Rows are one point carried round by a steady rotation, each followed by how many steps it has turned.
The counts run from 0 to 232.
[162 107 155  92  75 116 136  84 160 147 148 143 132 119  52 125 113 131
 132 137 114 107 150 175  81 124 111 142 103 128 147 130 101 136 134 155
 104 107 117] : 20
[152 156 107 139  83 126 111  99 187 135 140 124 114 136 163 137 121 158
 156 141 145 157 140 127 125 105 124 126 154  61 154 109  94 150 154 154
 175 129  93] : 71
[134 112 108 147 187 125 159 133 200 101 167 153 152 110  98 128 152 124
  90 127 121 120 114 154 121 102  92 152 145 180 115 155 146 162 136 109
  94 123 118] : 106
[146  77  96 108 131 128 117  79 137 141 122 121 141 153  90 123 111 140
 121 147 111 128 156 152  71  90 125 171 121 111 115 116  64 150 142 150
  85  88 134] : 161
[116 101 124 107 148 134 134 153 128  87 117 116 111 145 160 149 137 100
 136  90 147 144 115  86 174 124  54 119 136 141 122 146 117 138 127  69
  86 146 149] : 119
[ 89 101 157  84 108 116 130 137  99 157  93 103  72 130 156 139  99 131
 176 120 110 113 130  95 126 149 112 128 111 146 125 105 156 117 112 169
 103  93 113] : 6
[139  95 146 134 135 137 153  89 142 128 155  86 121 122 188 152 117 128
 102  57 104 122 132 139 142 178 128 102  97 154 118 136 167 147 120 128
 135 184 161] : 198
[172 185  85 175 127 162 130 111 185 157 159 122 135 147 145 165 130 118
 150 156 139 118 179 127 124 146 164 118 119  98 129 124  99 137 123 154
 138 141 108] : 215
[125 135  94 101 147 112 177 131  99 132 134 154 114 132 192 142 144 129
 106 159 103 151 147 114 173 129 124 133 128 113  71 161 158 134  85 147
 133 103  80] : 230
[161 111 108 135 130 154 103 134 168 135 165  88 127 115 128 106  79 117
 106  59 133 158 150 186  90 124 102 161 120 164 124 124 140 167 139 138
 131 142 123] : 189
[150  77  91  82 113 143 112  83 143 128 116 117 157 148  93 111 123 136
 148 153 108 130 165 162  80 113 126 157 110 114 113 114  73 136 130 138
 116  90 145] : 162
[143  81 117  58 111 120 134 107  95 116 156 131 119 155 112 142 128 122
  83  99 109 143 166 169  98 144 109 125  94 133 104 162 103 150 111 124
  94 108 152] : 28
[148 175 124 152 122 140 113 112 141 113 133 104 162 104  93 129 100 143
 130  60 158 140 123 167 124 117 125 129  69 147 170  93 116 128 159 148
  87 117  95] : 184
[144 110 135 134 139 119 126 131 104 141 150  95 127 143 188 145  87 127
 114  65  87 178 142 140 162 156 136 129 124 109  77 132 174 136  85 127
 171 145 111] : 57
[168 104 111 129 112 148 105 127 168 143 151  87 139 123 125 104  62 122
 124  77 133 162 137 174 108 134 100 161  91 152 107 147 148 153 114 129
 146 144 125] : 190
[145 105 126  97  78 123 128 103 151 165 127 131 104 138  82 124  66 138
 153 151 136 105 144 153  87 115 112 166  70 141 112 138 116 144 102 162
 111 109 107] : 18
[109 163  81  89 141 136 156 159 166  99 143 141 129 106 165 113 186 132
 128 164 152 125 150 128 143 117  98 115 141 164 147 123 141 141 137 147
 108  92  73] : 95
[140 167  75 153 122 167  98 139 132 109 157 111 157 147  94 151 127 122
 147  87 173 147 179 151 141 133 152 135  69 131 121 101 111 121 141 127
 129 131  91] : 42
[180 115 135 150 113 133 100 125 158 150 146 109 145 139 117 135  50 144
 125  72 132 172 130 167 115 130 120 156  78 144 103 154 141 152  95 131
 145 136 128] : 191
[158 122 189 159 119 129 127  83 165 136 160 123 152 125 121 162 115 153
 130  58 111 142 121 153 137 166 163 105  79 146 123 137 157 131 116 136
 151 163 146] : 195
[160 127 127 100 101 143 132 114 118 123 141 101 111 153 202 165 100 143
 128  81 144 168 157 119 149 166 114  94  92 109 126 147 124 149  92 115
 137 168 154] : 202
[138  62 178 120 134 108 133 125 128 166 123 111 100 134 130 126  88  89
 173 126  75 128 147 103 131 142 107 136 167 119  79 119 138 113  85 121
 137 111 141] : 139
[155 115 136 100 109 141 132 112 122 118 154  92 100 144 209 157 101 134
  97  64 129 165 150 124 134 157 103  99 125 116 135 146 119 161 119 120
 129 169 161] : 201
[141 121 136 188 138 124 104 150 162 163 122 118  87 139  98 149  87  81
 171 101 133 115 107  92 146 100  89 157 149 116 127 115 110 123 159 116
  82 127 128] : 129
[191 156 136 169 151 142 125 105 147 124 165 104 175 129 102 135 112 114
 108  58  88 164 134 177 132 131 140 130 119  92 130 119 106 118 124 118
 117 140 136] : 51
[128 103 198 102 126 103 171  81 117 130 106 115 136 123 132 145 122 120
 180 122  86 119 150  89 140 145 132  93 141 112 119  80 119  91  84 117
 107 116 149] : 143
[ 92 153 109  92 146 139 101 140  83 101 139 120 136 143 131 148 152 159
 124  75 137 152 169 142 119 136 151 119  78 179 132 103 149 134 145 156
  98  74 106] : 176
[117 139 151  67  78 133 155 110 112 139  90 101  97 113 142 122 100 132
 175 133 123 108 128 109 112 135  90 106 108 121 176  89 105 109 127 158
  70 104 121] : 9
[155 120 141 164 130 133 111 143 169 153 112 105 112 124  99 117  90  75
 175 111 131 119 120  96 141 105  79 156 159 102 138 113  90 121 158 103
  79 136 143] : 130
[146 105 127 127 144 128 133 134 120 124 167  86 133 128 177 123 112 109
 105  55  82 173 155 159 141 163 126 122 153 119  90 122 166 136 109 129
 167 145 117] : 56
[141 162  74 125 116 143 115 134  92 108 142 111 127 155 116 152 125 111
 103  71 165 139 153 147 143 119 114 136  71 102 147 125  82 130 158 126
  67 128 113] : 39
[133 135 106 178  98 132 122  88 204 153 136 119 136 138 154 143 131 159
 172 164 127 122 123 125 153 130 151 130 116  94 134 105 137 134 145 166
 184 144  88] : 73
[128 157  88 116 121 105 131 168 164 136 140 164 101 119 131 117 135 122
 116 154 155 141 123 138 141  81  73 163 135 150 132 159 135 150 148 157
 108  76  63] : 98
[182 129 115 146 115 120 140 117 150 191 169 133 107 127 140 126 134  87
 111 148  69 129 148 140 137 135 127 146 156  84 100 162 129 140 139 177
 148 118 112] : 220
[118 143  78 146 124 126 138 112 137 128 145  90  78 139 219 144 109 140
 113 110 137 148 148 122 135 111 111 132 167  94 145 102 118 162 156 146
 136 162  93] : 67
[166 109  86 114 131 137 137  92 193 153 122 106 152 151 183 119 133 156
 126 182  81 141 118 145 128 141 124 115 131  89 122 154  98 141 100 141
 131 118 157] : 80
[150 118 154 154 167 159 122 129 186 133 149 106 143 125  91 130 119  91
 177 126 103 122 169 116 102 135 126 117 194 125 122  85 100 122 121 101
 117 126 151] : 134
[191 117 172 118  93 139 111  98 166 131 155 116 153 119 107 124 100 135
 128  61 113 174 140 177 121 147 112 117 104 119 140 138 133 145 128 131
 156 148 137] : 193
[119  96 159 167 174 139 126 134 170 155 143 114 123 146 106 150 106 103
 176 132 100 118 167 103 109 146 152 138 168 156  81 100 151 130  84 121
 132 115 144] : 136
